-.01 .00 .04 .08 -.07 .08 .06 -.06 -.01 .05
.02 -.02 .03 -.13 -.11 -.14 .07 .07 .03 -.14
-.13 .09 .02 -.40 .04 -.54 .50 -.06 .04 -.42
.25 -.24 -.33 -.47 .02 .19 -.21 .15 -.18 .29
.26 .03 .21 -.31 -.26 -.38 .23 .24 .23 -.30
.19 .04 -.54 .38 .51 -.61 .09 -.17 .24 .45
-.16 -.04 .10 .15 .37 -.02 .34 -.03 .60 .20
=>
-.16 .19 .26 .25 -.13 .02 -.01
-.04 .04 .03 -.24 .09 -.02 .00
.10 -.54 .21 -.33 .02 .03 .04
.15 .38 -.31 -.47 -.40 -.13 .08
.37 .51 -.26 .02 .04 -.11 -.07
-.02 -.61 -.38 .19 -.54 -.14 .08
.34 .09 .23 -.21 .50 .07 .06
-.03 -.17 .24 .15 -.06 .07 -.06
.60 .24 .23 -.18 .04 .03 -.01
.20 .45 -.30 .29 -.42 -.14 .05

-.04 .25 -.15 .03 .20 .17 .21 .07
.24 .02 .06 .32 -.05 .14 -.14 -.07
.10 .22 .03 -.17 -.03 -.03 .00 .13
.06 -.06 .03 .25 .04 .11 .00 -.06
.00 .47 -.15 -.19 .22 .14 .28 .22
.03 .02 .05 -.04 -.02 -.02 -.01 .04
.01 .42 -.13 -.15 .19 .12 .23 .19
.07 .33 .03 -.35 .01 -.07 .08 .24
.18 .08 -.06 .39 .04 .24 -.06 -.10
.03 .29 -.11 -.05 .13 .12 .14 .10
=>
.03 .18 .07 .01 .03 .00 .06 .10 .24 -.04
.29 .08 .33 .42 .02 .47 -.06 .22 .02 .25
-.11 -.06 .03 -.13 .05 -.15 .03 .03 .06 -.15
-.05 .39 -.35 -.15 -.04 -.19 .25 -.17 .32 .03
.13 .04 .01 .19 -.02 .22 .04 -.03 -.05 .20
.12 .24 -.07 .12 -.02 .14 .11 -.03 .14 .17
.14 -.06 .08 .23 -.01 .28 .00 .00 -.14 .21
.10 -.10 .24 .19 .04 .22 -.06 .13 -.07 .07

-.01 .51 .03 -.27 -.43 .01 -.06 -.31 .01 .05 .21 -.19
-.10 -.21 .12 -.18 -.22 .40 .00 -.12 -.01 -.05 .14 -.09
=>
-.10 -.01
-.21 .51
.12 .03
-.18 -.27
-.22 -.43
.40 .01
.00 -.06
-.12 -.31
-.01 .01
-.05 .05
.14 .21
-.09 -.19

-.10 -.29 -.32 .23 .03 -.11 -.01 .02
.40 -.20 -.07 -.16 -.08 .03 -.12 .28
.20 -.02 -.27 .05 -.18 .02 -.20 -.30
.01 .07 -.17 -.09 -.05 .04 .00 -.33
.09 -.09 -.46 -.17 -.20 -.05 -.12 -.15
.13 .26 .55 .33 -.32 -.10 .02 .36
.11 -.30 .16 -.01 -.16 .49 .37 .46
.05 -.02 -.15 -.20 -.09 .28 -.17 -.11
=>
.05 .11 .13 .09 .01 .20 .40 -.10
-.02 -.30 .26 -.09 .07 -.02 -.20 -.29
-.15 .16 .55 -.46 -.17 -.27 -.07 -.32
-.20 -.01 .33 -.17 -.09 .05 -.16 .23
-.09 -.16 -.32 -.20 -.05 -.18 -.08 .03
.28 .49 -.10 -.05 .04 .02 .03 -.11
-.17 .37 .02 -.12 .00 -.20 -.12 -.01
-.11 .46 .36 -.15 -.33 -.30 .28 .02

.15 .12 .19 .16 .03
.19 -.12 .40 -.02 -.02
-.17 -.13 .56 .13 .10
-.01 .03 .42 -.24 .00
-.25 .09 .36 -.14 .13
-.12 .15 .22 .15 .06
-.10 -.01 .26 -.15 .16
.17 .03 -.04 .16 .16
.27 -.18 .24 -.07 .02
-.20 -.09 -.18 -.18 -.24
-.14 -.22 .28 -.26 -.04
-.17 -.05 -.11 -.03 -.06
=>
-.17 -.14 -.20 .27 .17 -.10 -.12 -.25 -.01 -.17 .19 .15
-.05 -.22 -.09 -.18 .03 -.01 .15 .09 .03 -.13 -.12 .12
-.11 .28 -.18 .24 -.04 .26 .22 .36 .42 .56 .40 .19
-.03 -.26 -.18 -.07 .16 -.15 .15 -.14 -.24 .13 -.02 .16
-.06 -.04 -.24 .02 .16 .16 .06 .13 .00 .10 -.02 .03

.47 .32 .40 .43 -.24 .41 -.21 -.21 .41 -.21 -.28 -.26 -.26
.01 .02 -.05 -.08 -.14 -.09 -.12 -.12 .06 -.10 .30 -.15 .27
.04 .53 -.05 -.07 .07 -.08 .04 .04 -.04 .02 -.42 .08 -.41
.20 -.16 .17 .20 .08 .20 .09 .09 .18 .07 -.13 .08 -.11
.07 .31 .01 .01 .14 .00 .11 .11 -.01 .09 -.42 .15 -.39
.09 .12 .17 .20 -.10 .20 -.10 -.10 .04 -.10 -.20 -.11 -.18
.01 -.04 .27 .34 -.35 .34 -.32 -.32 .01 -.29 .03 -.39 .05
=>
.01 .09 .07 .20 .04 .01 .47
-.04 .12 .31 -.16 .53 .02 .32
.27 .17 .01 .17 -.05 -.05 .40
.34 .20 .01 .20 -.07 -.08 .43
-.35 -.10 .14 .08 .07 -.14 -.24
.34 .20 .00 .20 -.08 -.09 .41
-.32 -.10 .11 .09 .04 -.12 -.21
-.32 -.10 .11 .09 .04 -.12 -.21
.01 .04 -.01 .18 -.04 .06 .41
-.29 -.10 .09 .07 .02 -.10 -.21
.03 -.20 -.42 -.13 -.42 .30 -.28
-.39 -.11 .15 .08 .08 -.15 -.26
.05 -.18 -.39 -.11 -.41 .27 -.26

-.17 -.46 -.29
-.13 .39 -.40
=>
-.13 -.17
.39 -.46
-.40 -.29

.42 -.17 .06
-.08 .32 -.01
.26 .06 .13
.05 .12 -.22
-.16 .11 -.54
=>
-.16 .05 .26 -.08 .42
.11 .12 .06 .32 -.17
-.54 -.22 .13 -.01 .06

.18 -.16 .30 .40 -.03 .42 -.02 -.02 .12 -.02
-.28 -.11 -.41 -.46 .45 -.44 .40 .39 -.27 .37
.21 -.28 .01 -.04 -.09 -.04 -.05 -.05 .31 -.03
.40 -.03 .14 .10 .26 .08 .25 .25 .35 .22
=>
.40 .21 -.28 .18
-.03 -.28 -.11 -.16
.14 .01 -.41 .30
.10 -.04 -.46 .40
.26 -.09 .45 -.03
.08 -.04 -.44 .42
.25 -.05 .40 -.02
.25 -.05 .39 -.02
.35 .31 -.27 .12
.22 -.03 .37 -.02
